(in the rows, 128 means zero)
T: 3 groups of rows, each row roughly a mix of its group's hidden directions; some rows fit no group
T (120 x 11)
[[110 141 105 172 139 121 149 101 138 144  90]
 [ 81 154 105 139 136 153 134 153 134 134  95]
 [120  94 108 114  97 151 128 164 108 108 153]
 [103 123 134  96 111 139 156  89 157 138 102]
 [161 101 144 127 128 153  76 112 136 143 119]
 [104 104 129  84 125 153 105 134 165 140 115]
 [159 115 143  96 157 120 139 162 166 122 130]
 [150 142 125 142 133 157 153 153  74 139 128]
 [158  91 145 136 130  84 135 154 110 122 147]
 [128 136 154 165 103 110 117 104 152 149  93]
 [143 122 148 149  97 109 125  94 126 125  79]
 [ 79 164 104 131 133 153 102 125 112 139 128]
 [105 129 114 115 130 131 171 117 161 126  83]
 [126 116 172 114  90 112 140 109 131  90 124]
 [106 145 124 159 141 156 115 149 109 164 160]
 [110  93 115  77 132 153 146 151 131 124 143]
 [ 78 168 112 136 136 159 134 118 112 132 116]
 [124 130 119 122 111 113 133 163  96  91 170]
 [173 175 107 148 150 125 134 121 128 134 112]
 [138 101 139 124 126 104 112 157  78 143 153]
 [136 161  91 171 136 131 145 128 135 148  99]
 [147 138 171 138 136 156 120 128 124 171 155]
 [124 147 141 111 167 159 124 156 171 132 132]
 [157 145 176 127 155 104 127 129 141 155 108]
 [ 99 134 108 133 148 141 136 188 141 140 117]
 [116 163  86 141 158 130  89 130 134 134 114]
 [113  92 158 127 113 118 178 152 136 120 134]
 [149  97 145 108 150  92 135 149 129 116 167]
 [158 121 116 117 109  99 145 100 138 101  87]
 [144 153 152 124 147 119  70 107 127 113 133]
 [116 165 107 122 156 155 135 146 165 112 106]
 [156 137 161 143 173 139 111 121 124 148 160]
 [144  84 178 119 111 124 126 143 111 110 133]
 [133  97 144 138 110  87 133 115  80 120 138]
 [158 113 131  85 152 134 150 168 145 134 135]
 [113 143 137 142 117 125 176 119 171 126  98]
 [127 150 134 141 134 133 123  71 154 113  95]
 [ 95 171 111 154 125 128 127  88 131 110 116]
 [153 102 103 157 130 129 131 138  94 149 166]
 [150 158 159 145 154 118 130 110 157 152 100]
 [108 114 160 120 136 135  78 101 138 101 117]
 [114 110  99  96 116 159 107 145 124  94 152]
 [116 131 108 119 134 133 179 144 155 150  92]
 [112 148  88 182 118 149 124 118 141 123 120]
 [ 82 136 127 147 122  84 155 127 121 143 106]
 [137 109 178 124 136 100 162 132 125 147 154]
 [151  93 178 144 110 125 160 124 121 136 123]
 [160 144 114  95 138 117 156 111 165 109 108]
 [106 172 157 126 165 135 120 112 153 119 111]
 [133 130 147 147 126 159  78 121 125 169 131]
 [ 99 139 101 107 139 124 177 142 158 142 129]
 [116 116 155 150  89 123 159 105 141  98 107]
 [127 107 150 156 105 131  85 112 115 148 161]
 [130 104 100 134 118  68 135 139 147 114 139]
 [126 103 126  77  92 129 114 102 126 144 108]
 [136 123 135  97 168 134 106 172 137 139 153]
 [136 101 117 143 106 123 131 143  65 131 138]
 [147 102 158 126 123  96 125  87 147 111 103]
 [102 119 120 136 113  97 152 118  78 116 104]
 [141 119 162 149 150 128 104 124 106 142 177]
 [119 157 131 134 109 111 117 106  88 167 153]
 [120 161 105 180 132 154 108 147 130 127 139]
 [123 110  80 124 118 167 124 167 132 120 116]
 [115 129 110 163 114  92 155 136  96 116 157]
 [147 150  87 115 141 169 125 147 150 126 152]
 [116 131 169 161 137 118 107 102 134 150  93]
 [127  88 157 106 118 112 141 160 104 123 159]
 [109 116 132 142 133 149  73 128 130 104 164]
 [132 171  89 140 135 150 132 128 167 116 113]
 [169 124 130 124 159 164 105 103 123 154 142]
 [124 177 109 120 137 126 124  86 155 129 104]
 [124 130 128 121 117 101 158 122 159  91  86]
 [139 117  78 125 114 117 118  91 115 116  94]
 [150  89 162  89 134 109 134 126 113 131 153]
 [148 126 162 145 121 146  78 139 153 115 109]
 [145 124 129 159 157 172  95 147 136 148 135]
 [123 118 169 120 136 127  86  89 116 148 145]
 [109 117 115 176  98 120 131 110 111 109  95]
 [144 149 132 182 135 114  92 126 107 145 138]
 [145  95 134  93  98 132 153 144 156 139 102]
 [107 138  96 183 115 111 130 127  99 130 138]
 [ 95 143 132 155 132 106 165 149 166 126 115]
 [167 116 129 118 127 107 157 102 154 134  89]
 [124 154  91 174 124 126  96 110 107 133 128]
 [134 107 152 164 131 149 123 133 156 175 114]
 [144 119 114 102 133 165  81 133 145 156 119]
 [148 144  95 137 126  92 158 127 113  87 127]
 [143 141 134 102 165 118  72 139 118 132 125]
 [130  78 149 113  97 135 154 146 116 110 110]
 [106 120 101 139 123 100 156 148  79 129 142]
 [ 77 159 112 139 149 143 140 144 111 141 154]
 [129 100 145 119 124  64 152 124 129 125 117]
 [140 104 154 104 131 111 130 139  97 139 178]
 [108 109 143 175 110 100 161 150 119 132 122]
 [165 146 106 117 122  97 150  98 132 113  95]
 [133 120 124  96 153  83 168 142 132 111 141]
 [162 116 166 149 108  83 132 117 129 114 132]
 [105 121 136 122 127  76 161 106 102 114 116]
 [135  80 175 136 121 113 147 130 107 126 145]
 [100 111 114 113 117 160 127 142  83 121  94]
 [116 112 169 133 113  97 176 113 135 122 119]
 [124 108 111 127 118 154  86 159 115  90 142]
 [129 113 167  76 122 132 105 113 145 111 119]
 [145 141 139 103 123  86 160  87 125 141 117]
 [154 160 122 114 157 137 143 121 163 123  88]
 [105 169  87 145 126 162 132 133 139 133 107]
 [149 104 188 137 131 112 136 130 158 128 130]
 [149 162 113 111 127 157 140  90 130 103 100]
 [136  81 166 155 142 151 150 122 138 129 145]
 [127 101 161 159 108  99  96 107 116 134 147]
 [141 138 176 125 157 123 136 108 159 136 161]
 [108 138 138 107 127 149 112  74 106 119 156]
 [145 141  95 137  96 105 135 147 118  83 113]
 [130 128 133 119 136 127 112 186 127 131 174]
 [104 144  85 146 148 121 103 143 128 127  87]
 [146 107 146 155  97 140 130 176 139 152 136]
 [179 104 125 130 122  97 158 124 141 105 114]
 [135  94  93 134 104 153 113 137  85 126 114]
 [145  89 161 120 135 116 112 158 138 149 162]
 [158  92 102 134 111  90 133 159 129 112 121]]

which group is each row in? (one row of each group first)
[ 72 130 137 126 122 148 108 151 109 130 161]
G
[118 109 162 143 103  95 123  93  99 146 128]
C
[141 107 148 118 147 113 101 166  98 140 160]
Q

[120 122 134  93 146 153 118 165 120 101 166]
G
[130  98  94 105 104 155 110 147  94 114 134]
Q
[143 132 105 175 106 135 101 110  90 137 126]
Q
[ 99 117 139 168 113 119 109 127  84 141 152]
C
[145 122 140 119 157 158 135 140 148 147 180]
Q
[130 121  85 127  97 101 119 104 101  99 112]
G
[ 99 108 104 104 126 139 135 178 135 109 150]
Q
[118 126 138 108 113  76 126 119  85 126 153]
Q
[122  83 163 137 119 111 151 144 109 123 160]
Q
[125 128 159 149 154 156 111 124 141 179 136]
G
[171 119 135  92 152 148 131 154 157 127 143]
C
